(in the rows, 128 means zero)
The same turns and mirrors carry the whole set onto itself, and each row onto the other rows of its family. Which rows share a family with each named row? Give them in list order.
These 32 rows form 4 families of 8 rows each.
Q610: [ 98 140 144 114 122  95 105 154 134 148 108 129 141 104 133 137 165 134]
Q988: [103 135 146 111 119  84 105 144 124 150 111 115 144 109 129 147 158 115]
Q341: [ 94 110 125 108 143  88 107 142 153 145 130 110 149 142 135 170 143 147]
Q817: [147 139 110 134  98 109  97 140 113 145 119 134 112 110 138 131 150 130]
Q448: [131 113 143 130 129  99  99 149 145 147 137 141 122 123 111 134 122 139]
Q773: [139 126 135 128 110  82  84 127 132 129 129  85 130 137 110 160 153 133]
Q934: [114 132 103 114 123  93 117 139 129 139 120  90 153 143 141 157 192 146]
Q720: [153 141 107 133  99 107 105 141 115 141 123 127 122 117 147 127 176 142]
Q189: [ 96 138 107 114 129 111 123 151 134 142 119 136 134 130 161 123 151 149]
Q308: [140 116 136 137 121 110  91 144 142 144 129 144 121 121 124 134 121 148]
Q272: [145 121 141 127 111  87  84 129 125 135 120  94 138 122 109 160 160 129]
Q197: [121 138  92 118 119  99 110 134 125 138 111  93 144 146 155 155 184 147]
Q850: [132 110 131 129 131 109  95 142 143 139 134 134 115 122 121 140 112 138]
Q426: [151 143 110 132 106 110 108 137 114 151 131 130 112 125 144 120 161 134]
Q432: [106 150 137 109 114  93 106 147 135 153 108 122 138 103 121 146 167 127]
Q297: [113 125 101 118 136 116 124 156 134 156 118 148 136 131 155 129 152 151]
Q806: [ 97 110 122 107 141  88 120 141 144 137 128  99 150 161 125 159 147 147]
Q134: [149 113 126 129 109  87  93 129 126 139 127  98 129 142 103 166 144 129]
Q50: [104 142 145 108 118  88 102 141 137 142 109 126 134 107 129 132 159 121]
Q646: [126 142  99 114 110  88 117 133 114 138 129  93 134 140 146 153 185 140]
Q94: [147 116 128 129 109  85  85 128 125 136 125  87 132 133 117 152 154 116]
Q120: [108 126  98 124 133 117 123 154 146 148 128 139 135 142 156 130 152 165]
Q878: [100 106 133 120 144  97 104 143 155 142 125 105 151 145 119 165 137 152]
Q118: [103 137 104 111 140 111 125 153 141 147 123 144 127 140 149 134 146 159]
Q854: [141 117  86 130 121 112 111 137 133 130 136 118 120 162 134 142 136 162]
Q974: [ 98 109 121 109 143  86 103 145 150 134 115 103 147 148 120 167 139 141]
Q756: [118 142 100 114 118  86 118 139 121 145 113  99 145 150 142 148 188 138]
Q810: [119 107 132 128 130 109  98 147 144 142 119 141 129 131 118 135 110 136]
Q475: [154 106  97 137 120 107 102 131 137 136 141 105 132 158 132 155 148 160]
Q796: [145 102 100 136 132 106 104 136 134 132 140 111 128 166 143 143 140 158]
Q491: [146 110  86 133 131 107 108 140 129 142 139 106 126 164 137 156 142 154]
Q581: [159 140 111 138 104 110 103 141 116 140 116 125 117 127 131 118 162 138]

Same family as Q934: Q610, Q720, Q308, Q272, Q120, Q878, Q475
Same family as Q773: Q341, Q448, Q197, Q432, Q297, Q796, Q581
Same family as Q854: Q988, Q817, Q189, Q806, Q134, Q646, Q810

The same turns and mirrors carry the whole set onto itself, and each row onto the other rows of its family. Which rows share a family with each named row? Give them in list order.
These 18 rows form 3 families of 6 rows each.
Q406: [141 126 103 105 126 121 132 120 141 151 123 140]
Q187: [109 157 130 130 116 130 144 116 102 130 109 146]
Q747: [133 133 115 113 125 121 154 127 120 142  92 137]
Q579: [115 120 150 131 108 148 126 128 135 124 143 106]
Q33: [143 111 121 118 141 132 117 111 143 134 114 149]
Q663: [129 101 109 136 118 131 117 146 136 137 134 125]
Q45: [102 147 147 134 102 142 141 126 109 125 130 118]
Q36: [124 159 147 140 133 107 152 110 119 136 117 127]
Q542: [115 135 143 139 122 125 158 131 105 123  95 127]
Q889: [130 139 117 121 136 126 132 108 118 135 100 161]
Q681: [139 119  97 142 140 135 136 133 144 136 116 135]
Q994: [117 118 145 149 124 131 119 120 132 121 162 125]
Q375: [117 110 141 132 104 115 114 142 121 137 144 117]
Q244: [113 140 159 135 112 102 132 124 111 138 136 118]
Q175: [134 117 119 123 126 127 115 115 147 141 158 134]
Q589: [137 149 116 144 148 125 154 115 136 134 107 136]
Q27: [136 101 137 123 127 143 114 119 151 129 135 121]
Q260: [108 126 157 158 122 131 140 127 111 113 130 122]

Same family as Q175: Q406, Q747, Q542, Q994, Q260
Same family as Q187: Q579, Q33, Q45, Q889, Q27
Same family as Q681: Q663, Q36, Q375, Q244, Q589

The same turns and mirrors carry the whole set onto itself, and each row onto the other rows of its family. Which rows share a family with each named row? Give them in list order.
These 30 rows form 5 families of 6 rows each.
Q855: [124 121 158 110 127 119 133  87 167 125 129 137 120 122 115 150 125 136
 127 136 141 123 141]
Q523: [126 142 112 106 120 138 130 119 118 133 114 106 121 140 119 142 133 129
 120 127 174 117 133]
Q872: [102 112 121 129 128 129 138 108 106 119 125 115 116 102 116 144 127 151
 129 137 111 131 103]
Q674: [125 117 120 140 116 135 120 143 160 146 123 118 111 114 123 114 128 127
 150 139 133 151 125]
Q897: [123 137 135 108 153 115 123 126 127 153 158 127 120 117 115 105 142 131
  97 140 128 122 122]
Q307: [141 137 158 109 121 120 135 103 162 135 124 148 126 142 113 158 123 141
 130 129 131 128 138]
Q969: [128 140 106 106 124 130 153 122 122 130 116 118 116 155 122 160 131 123
 123 122 157 109 133]
Q765: [138 112 115 143 103 136 127 150 153 137 127 131 115 128 131 124 118 132
 150 147 116 138 122]
Q377: [129 113 151 109  96 123 159 127 120 128 136 112 132 119 145 138 129  98
 110 108 116 124 130]
Q980: [131 149 134 110 139 109 139 136 130 157 161 125 123 135 116 122 139 128
  97 155 120 140 136]
Q233: [131 121 135 101 102 126 134 128 115 127 134 114 143 118 130 119 133  83
 107 118 119 119 124]
Q569: [118 113 117 148 121 116 137 114 105 122 126 122 117  98 131 140 120 153
 125 131 107 135 111]
Q460: [127 125 149 120 121 117 131  97 158 119 132 148 120 135 117 164 118 145
 126 120 143 130 139]
Q7: [132 137 140 113 141 107 140 128 123 163 149 133 123 124 121 113 137 129
  95 143 105 112 136]
Q820: [138 135 156 117 124 126 128  96 170 128 119 136 120 134 110 156 127 123
 132 138 139 123 140]
Q350: [110 125 116 138 137 131 132 115 116 127 124 113 114 107 119 148 126 144
 124 147  98 132  96]
Q288: [135 116 107 153 110 123 123 145 147 141 137 126 111 112 133 117 122 133
 140 141 129 149 124]
Q181: [124 128 112 138 137 119 146 116 110 125 116 118 117 111 131 146 126 152
 132 137  99 131 100]
Q812: [126 115 119 146 107 143 119 145 153 139 118 114 117 118 127 124 121 116
 146 143 115 142 120]
Q637: [126 143 107 120 126 125 134 123 125 129 116 120 117 151 122 155 129 134
 122 115 170 125 141]
Q536: [128 145 116 111 125 140 135 112 117 126 113 112 115 146 111 161 132 122
 119 133 160 108 127]
Q908: [124 106 140 104 101 121 136 122 126 119 133 113 143 110 129 110 130  96
 117 108 123 119 131]
Q227: [143 131 111 145 111 126 133 152 157 136 135 106 122 131 129 119 122 126
 139 150 124 147 130]
Q408: [138 153 110 118 128 126 145 135 113 123 121 108 119 158 111 147 137 128
 125 133 155 130 137]
Q242: [123 118 139 141 124 128 149 115 110 119 132 111 117 111 135 151 121 156
 117 135  99 120 105]
Q165: [129 113 137 110  99 107 148 120 126 133 148 120 140 111 128 124 128  98
 104  98 125 120 134]
Q951: [142 118 128 100  94 117 150 130 126 135 143 118 144 117 135 121 128  93
 113 113 117 120 118]
Q461: [127 137 147 110 149 114 127 123 132 153 153 134 120 120 119 114 141 111
  93 145 111 119 128]
Q363: [129 139 133 115 134 105 131 129 123 163 162 131 126 122 112 114 137 129
  88 128 128 122 138]
Q757: [140 120 170 124 121 124 148 106 158 117 135 143 112 135 122 160 127 134
 130 125 127 125 131]

Same family as Q765: Q307, Q969, Q7, Q181, Q951
Same family as Q855: Q523, Q872, Q674, Q897, Q908
Same family as Q350: Q233, Q820, Q812, Q536, Q461

The same turns and mirrors carry the whole set onto itself, and each row onto the other rows of its family. Which rows share a family with each named row? Give them in list order.
These 36 rows form 12 families of 3 rows each.
Q81: [122 155 163 111 114 144 113 137 139 161 139 102 148 135 117 123]
Q262: [102 134 151 115 112 135  97 151  96 129 136 123 121 121 107 102]
Q17: [ 80 127 152 112 107 133 128 147 110 124 132 127 134 105 121 116]
Q23: [134 135 152 108 136 155 140 134 141 162 152 134 148 124 153 116]
Q158: [134 136 172 115 130 151 130 145 145 180 149 129 142 127 136 123]
Q149: [119 130 136 116 100 143 110 152 111 167 140 176 128 156 121 107]
Q960: [121 150 159  91 134 151 121 147 144 162 151 125 145 129 144 127]
Q929: [128 134 153 112 130 147 124 130 156 170 134 109 122 133 123 126]
Q74: [126 125 171 133 112 154 132 123 150 163 148 130 116 125 140 121]
Q10: [ 95 126 157 101  98 155 107 154 122 134 119 124 116 120 106  93]
Q532: [ 80 130 146 105 106 156 116 157 114 127 142 129 129 106 114 106]
Q77: [ 94 119 143 116 108 159 138 140 119 131 141 119 136  99 128  98]
Q199: [ 95 118 158 120 103 145 130 159 115 141 133 111 128 101 108 104]
Q194: [106 120 135 120 122 142 102 143 125 163 118 171 158 143 127 104]
Q892: [125 116 150 116 114 155 124 144 100 159 139 182 124 143 124 102]
Q786: [132 119 142 131 114 141 122 165 102 156 136 173 132 145 112 106]
Q520: [115 132 140 126 115 136 124 145 109 144 136 185 140 146 125 123]
Q276: [131 133 147 109 110 150 105 157 125 154 122 168 127 161 112 101]
Q43: [126 134 168 102 110 163 143 130 143 177 141 127 149 134 133 119]
Q866: [143 112 146 131 116 127 125 147 114 148 138 156 110 147 139 109]
Q300: [ 78 113 145 110 118 141 102 143 121 148 117 136 147 109 124  95]
Q848: [102 114 153  96 102 141 136 150 100 138 127 114 127 114 120  97]
Q517: [ 98 114 138 119 113 140 115 141 121 136 126 116 102 116 103 106]
Q3: [128 146 152 132 115 154  98 139 117 159 146 167 135 152 109 115]
Q421: [127 119 123 127 114 150 136 152 107 139 138 169 144 141 127 100]
Q575: [ 82 122 148 103  92 140 113 151 109 145 136 120 117 111 116  97]
Q268: [ 88 119 126 134 102 140 134 151 121 134 134 138 120 109 115 117]
Q788: [131 130 121 129 125 128 133 153 129 157 141 166 129 146 133 129]
Q733: [112 111 144 132  87 135 141 145 125 133 127 113 119 128 116 109]
Q815: [127 144 174  92 121 156 110 143 152 167 131 123 130 135 130 111]
Q595: [115 148 166 107 127 140 133 132 146 161 144 132 152 127 144 137]
Q296: [109 136 150 117 131 139 133 137 149 161 150 122 125 108 146 131]
Q121: [120 136 129 115 113 151 118 162 115 147 139 175 146 154 117 116]
Q340: [104 129 154 102 133 141 109 136 146 173 125 130 161 127 142 112]
Q16: [119 145 163  95 112 144 121 138 147 184 148 121 138 133 141 121]
Q44: [133 122 130 132 122 144 113 140 126 161 130 165 114 154 109 115]

Same family as Q300: Q194, Q340
Same family as Q929: Q517, Q44
Same family as Q3: Q81, Q262
Same family as Q733: Q74, Q866
Same family as Q149: Q575, Q16
Same family as Q421: Q23, Q77
Same family as Q815: Q10, Q276

